In the data rows, zero lies at 4.5, halfway between 4 and 5.
Here is a table of points, one per row:
"5 3 4 1 5 4 4 3 4 7 5 6 6 3 3 5 4 6 6 2 4 6 1 5 4 2 7 7 4 2 4 2 5"
"5 2 6 4 5 3 5 4 4 4 2 2 3 7 3 8 4 5 4 2 4 4 6 4 5 3 3 5 6 6 4 5 4"
"6 4 4 5 4 4 3 8 4 5 5 0 4 2 5 5 3 6 5 3 4 3 5 8 6 8 4 6 2 7 3 5 4"
"8 2 5 5 7 5 6 4 4 4 3 2 7 5 6 6 6 5 4 1 3 5 6 3 5 5 2 6 5 7 3 5 2"
"4 4 4 2 5 4 4 4 3 3 4 7 5 3 4 2 5 2 6 4 6 4 5 2 5 4 5 7 4 7 4 5 6"
"5 4 4 7 3 6 3 6 6 5 6 6 6 6 4 5 2 5 5 5 2 7 6 5 3 5 4 5 6 5 2 2 6"
"5 8 2 5 3 3 9 2 6 4 3 6 6 6 6 5 2 5 2 4 5 5 6 6 7 8 6 7 5 1 6 6 4"
"3 6 3 7 5 3 5 7 1 5 2 7 1 4 2 5 4 6 5 6 6 7 5 2 5 4 4 6 3 2 6 5 8"
"3 4 4 3 2 4 4 5 4 4 6 7 2 5 6 6 5 5 4 6 4 5 7 5 6 4 3 4 3 6 4 5 6"
"5 8 4 3 3 4 2 7 7 5 3 2 3 6 6 2 4 3 3 2 7 7 2 1 2 3 5 5 4 5 5 6 7"
"4 8 4 1 4 9 7 5 8 1 4 5 7 5 3 5 9 4 6 2 3 4 2 4 7 5 1 6 2 3 3 7 6"
"6 4 5 3 7 7 5 5 3 5 6 4 6 6 2 2 3 4 4 4 3 7 5 5 2 5 2 2 4 5 6 5 3"
"3 4 4 2 5 7 2 5 5 5 2 3 1 2 3 5 5 6 6 5 3 6 5 7 6 4 7 5 2 4 4 5 4"
"2 5 4 7 9 1 6 9 9 8 7 2 6 2 3 6 7 3 8 5 5 8 6 5 7 3 5 4 7 5 7 5 6"
"4 6 3 4 5 4 0 3 3 5 4 5 7 5 6 2 6 6 5 6 4 5 5 4 4 5 4 4 3 5 5 3 1"
"6 6 2 5 6 4 6 3 3 7 4 5 5 6 6 3 3 4 3 3 4 7 5 5 3 5 4 3 5 3 5 6 3"
"2 2 4 3 4 2 3 6 5 6 4 8 6 5 4 6 4 8 3 4 5 6 6 1 6 7 1 4 4 7 5 6 6"
"4 4 6 2 4 5 2 5 5 6 6 5 5 6 4 6 4 6 3 9 4 3 3 1 6 8 5 7 9 2 5 2 1"
"4 5 6 8 5 5 4 3 7 4 4 7 3 6 5 4 5 3 3 5 3 3 7 6 2 4 3 5 4 5 3 7 8"
"6 3 5 4 6 6 7 2 3 6 6 3 4 5 3 2 5 5 3 4 5 7 5 5 3 7 2 1 4 4 5 6 2"
"3 5 5 6 0 4 4 6 5 3 5 5 5 2 2 4 4 2 3 2 5 3 5 4 5 3 4 3 3 3 5 4 1"
"2 2 5 4 4 4 4 4 5 3 4 6 4 3 5 2 5 1 3 6 3 5 5 4 5 4 3 6 3 5 3 4 6"
"2 5 4 5 5 3 4 2 4 5 3 5 4 5 5 2 6 3 6 6 3 5 5 4 3 5 4 4 3 5 5 2 3"
"0 2 2 2 4 8 5 2 5 6 2 4 4 6 3 5 6 4 6 2 6 5 4 2 8 8 9 6 4 6 3 6 7"
"2 5 5 5 6 4 4 3 5 5 1 2 5 3 5 8 4 3 4 6 7 4 4 4 4 5 5 2 3 5 3 2 3"
"7 6 5 3 6 7 4 6 6 5 4 4 4 3 4 4 4 5 3 2 4 4 6 4 3 6 8 4 5 7 9 3 5"
"5 3 8 5 6 6 4 5 5 7 3 7 5 3 5 4 5 3 7 6 6 3 3 4 3 4 5 4 4 1 3 9 4"
"8 4 5 7 1 6 4 3 7 7 8 6 6 7 5 5 4 5 6 4 5 6 6 5 4 6 5 5 3 4 1 1 8"
"6 3 7 3 6 5 6 5 6 2 2 6 3 5 6 5 4 8 4 3 3 6 4 5 4 2 5 2 6 4 2 7 3"
"4 6 7 3 7 7 6 5 3 6 5 3 5 4 5 2 2 4 1 4 7 4 3 1 3 2 2 7 4 7 5 3 6"
"5 6 3 4 5 1 6 6 5 7 3 1 7 5 5 3 2 7 4 6 6 1 5 8 6 3 3 7 3 5 4 7 5"
"5 4 9 6 5 4 5 7 5 5 1 6 4 5 7 4 5 7 6 5 1 4 3 3 3 4 6 2 4 4 3 8 4"
"4 5 3 3 5 5 6 6 5 6 5 4 5 6 5 4 3 3 3 4 5 5 5 5 3 5 5 4 4 3 6 5 4"
"4 4 6 3 8 4 3 6 7 1 5 5 2 3 5 3 4 7 2 4 2 6 5 8 6 3 4 6 7 1 3 2 6"
"3 7 4 3 4 3 7 4 4 7 3 2 4 6 7 3 3 4 3 5 4 5 5 5 4 5 6 5 3 2 5 4 5"
"6 4 3 3 3 4 5 2 5 5 3 6 5 1 7 4 6 5 5 6 4 6 2 6 5 3 5 4 4 7 5 3 4"
"3 6 3 3 5 3 5 5 5 5 7 3 4 3 4 2 2 7 8 2 7 1 4 7 5 6 3 5 3 5 4 6 3"
"4 4 3 6 3 6 6 6 2 7 3 3 7 2 3 4 5 3 4 3 3 4 2 5 3 5 5 3 9 4 2 5 7"
"5 5 6 9 4 7 3 6 4 3 2 5 6 5 7 5 6 6 3 5 8 5 0 8 7 4 4 3 6 6 7 2 5"
"5 6 8 5 6 4 2 4 4 5 3 3 6 4 3 7 2 3 4 6 5 3 2 3 5 7 6 4 3 5 3 3 4"
"7 1 3 6 6 4 4 6 4 2 3 6 2 5 4 2 5 4 6 4 7 3 4 4 5 7 2 5 4 0 4 2 6"
"3 4 4 2 5 2 5 5 5 4 5 8 4 3 4 5 6 7 6 3 6 4 7 4 4 7 3 4 5 5 4 4 5"
"3 4 5 6 3 4 5 4 5 3 3 5 5 5 4 2 4 2 6 6 2 3 6 4 4 4 6 7 4 6 5 1 4"
"9 5 6 0 0 5 6 5 5 6 4 7 4 2 5 4 5 5 7 9 6 6 5 6 4 2 3 6 7 8 4 5 4"
"4 4 4 5 1 5 5 5 5 5 6 6 3 7 6 6 4 5 8 5 4 3 7 4 3 4 4 3 5 6 5 3 5"
"4 5 1 3 8 5 3 3 2 1 7 7 6 5 5 9 2 5 3 6 7 2 3 5 3 3 5 4 5 7 6 5 6"
"7 6 7 2 4 0 6 6 4 3 4 5 5 6 1 7 8 3 3 4 2 6 2 6 4 7 6 2 6 8 2 5 6"
"3 4 2 4 3 4 2 5 4 4 4 6 4 4 5 3 5 2 7 5 3 6 4 4 3 5 3 5 4 5 5 4 2"
"4 3 5 5 6 2 4 2 7 2 2 4 4 4 1 1 4 4 4 3 6 4 6 5 5 5 3 6 7 3 3 2 4"
"5 6 4 4 5 3 6 6 2 6 6 6 5 5 9 5 5 2 0 3 5 7 5 6 5 9 7 6 3 2 4 5 2"
"6 5 2 3 7 7 5 6 5 3 3 5 5 4 4 3 3 6 3 2 6 4 6 3 1 4 6 3 5 7 7 4 5"
"5 7 2 8 5 6 9 6 4 3 6 5 0 5 1 6 8 8 3 6 7 5 4 3 3 3 6 6 5 6 2 2 0"
"3 5 4 4 3 5 4 5 6 7 5 6 4 5 6 7 4 5 5 5 2 3 6 4 5 3 4 3 6 5 4 3 4"
"3 4 6 7 4 7 3 5 3 2 4 3 5 8 8 5 6 5 6 5 7 5 2 8 7 3 4 4 7 5 7 4 5"
"4 6 5 3 6 3 4 2 4 2 6 3 3 6 4 7 1 3 6 6 5 4 3 5 3 5 7 2 5 5 3 5 7"
"5 8 4 8 9 5 6 7 2 2 6 5 7 0 5 5 3 5 9 5 4 8 9 3 9 5 4 3 5 3 5 4 5"
"3 4 3 3 4 4 3 4 4 4 4 6 4 4 6 2 4 2 5 5 4 5 4 4 5 2 5 5 4 5 3 4 5"
"7 7 6 2 3 5 2 5 2 6 5 5 3 4 5 5 5 4 4 5 5 3 8 3 8 4 2 4 6 5 3 4 6"
"4 5 4 5 1 3 5 5 5 4 6 4 4 3 5 4 4 2 5 2 4 3 3 2 5 2 4 1 5 3 6 4 2"
"9 4 7 4 5 6 6 5 5 6 4 6 1 3 5 5 3 2 3 3 6 3 6 5 8 8 7 5 3 5 9 4 5"
"7 3 1 8 6 5 3 2 6 6 7 5 3 5 1 5 3 4 3 7 4 8 4 4 9 3 7 8 4 5 4 9 2"
"3 4 5 4 3 2 4 6 5 3 6 4 6 3 2 3 4 4 3 2 5 2 5 5 6 4 5 3 5 5 4 5 1"
"3 4 3 4 6 6 7 5 5 5 5 6 3 6 5 4 3 2 4 4 4 4 5 5 5 5 6 2 4 5 8 6 4"
"4 4 6 7 3 5 2 5 3 3 2 4 6 5 4 5 4 6 7 3 2 6 4 3 0 5 5 9 3 6 7 6 4"
"4 4 6 6 5 6 3 2 6 4 6 6 6 6 5 2 5 4 4 6 6 4 6 7 5 4 5 5 6 7 4 4 4"
"6 5 4 4 3 4 5 4 3 6 3 5 4 6 2 6 3 7 7 2 4 3 3 4 4 3 6 5 4 2 4 3 4"
"4 4 5 5 3 5 6 3 1 3 5 2 7 5 4 3 3 3 4 4 3 1 5 4 6 5 6 2 7 4 4 5 7"
"3 5 3 6 3 7 4 4 5 6 6 6 6 4 6 6 5 5 4 5 5 3 7 5 3 5 4 5 5 6 2 3 5"
"4 2 5 6 3 2 4 6 3 4 6 4 6 3 3 3 2 5 3 1 6 4 3 5 5 4 6 3 5 6 3 5 5"
"5 6 3 6 4 5 3 1 3 6 2 4 6 6 7 2 7 8 5 5 6 4 3 5 7 6 3 2 6 6 5 3 4"
"4 4 6 5 3 6 3 4 6 9 5 4 3 7 5 5 7 5 5 5 4 2 8 6 4 4 3 3 5 5 6 3 5"
"4 5 5 4 6 5 3 3 3 5 2 2 4 4 5 7 3 2 5 6 6 5 5 5 3 4 5 2 3 3 2 3 4"
"6 3 5 5 5 4 4 4 7 5 5 7 4 4 5 6 6 8 3 3 3 2 1 3 6 3 4 5 1 2 6 4 7"
"7 6 3 5 1 4 2 2 6 2 6 1 3 3 7 3 5 5 4 4 6 5 5 1 4 3 5 3 6 3 4 6 4"
"3 3 4 4 4 4 4 4 6 4 4 7 5 5 5 6 4 5 3 5 4 6 8 5 6 5 3 4 4 4 5 4 7"
"8 1 1 4 6 3 6 8 4 3 6 3 7 8 5 4 9 4 4 9 6 2 6 3 5 4 8 4 2 3 3 5 5"
"6 5 3 4 5 4 6 5 4 3 4 4 3 8 5 8 5 2 5 3 4 4 5 7 5 4 4 7 5 5 2 6 4"
"2 5 7 7 4 6 3 5 3 4 5 5 5 8 6 4 6 4 6 5 7 5 2 7 6 4 4 5 7 6 7 5 3"
"6 2 3 4 2 5 5 3 6 2 5 0 6 2 6 5 5 7 4 9 2 5 4 3 4 5 5 3 4 5 7 4 5"
There is one direction along which these points spread out most. Take the direction at right angles to it along which they spread out most. Go by this last direction. For each point below, how far along it does it lie, from 0 to 99? The average is 50, and the first point in the table lies past the average. One standard deviation of the points above along it is 16.
"3 6 4 3 4 5 6 6 6 3 5 3 4 7 3 3 2 3 4 5 4 5 3 4 3 5 5 3 3 5 6 4 5" 38
"6 5 6 4 7 3 6 0 3 4 6 6 6 4 4 6 5 2 6 5 2 3 1 4 4 3 3 6 4 5 7 2 4" 41
"4 2 4 2 4 6 4 6 4 3 3 4 5 6 2 7 1 2 4 5 4 4 5 6 6 1 3 5 4 3 4 5 1" 50
"1 2 9 4 1 5 7 3 3 4 7 4 7 3 5 6 7 7 4 3 8 7 8 5 3 3 7 6 2 1 6 7 5" 58
"4 0 2 5 4 3 7 6 3 5 7 1 2 3 9 5 3 4 6 3 5 4 3 5 3 6 2 8 6 5 4 7 4" 47
"6 6 4 4 6 2 2 1 4 4 7 3 5 5 2 6 8 4 4 2 1 4 4 6 3 4 4 7 5 3 7 5 6" 53
"5 5 7 3 4 4 7 5 5 4 6 2 4 7 3 2 1 6 4 6 3 6 2 3 5 5 2 3 1 5 5 4 5" 41
"5 5 2 4 2 5 3 4 3 4 4 2 5 2 1 4 7 5 3 8 5 4 5 7 1 5 4 5 8 3 8 7 6" 39
"5 4 3 6 5 4 4 2 7 5 2 2 5 3 6 9 4 3 4 5 9 5 4 4 3 3 3 3 3 5 5 3 3" 30
"3 6 4 6 3 6 6 4 1 5 5 4 3 1 3 5 5 5 2 6 1 2 2 5 3 6 4 3 5 5 4 6 6" 38
"5 5 4 4 7 5 3 5 3 7 7 2 3 7 3 3 7 8 4 3 2 4 5 2 6 0 8 5 4 5 3 4 4" 52
"4 7 9 6 7 5 3 4 7 4 6 6 5 3 6 4 5 4 8 6 5 1 4 4 2 6 6 5 5 4 3 9 2" 43
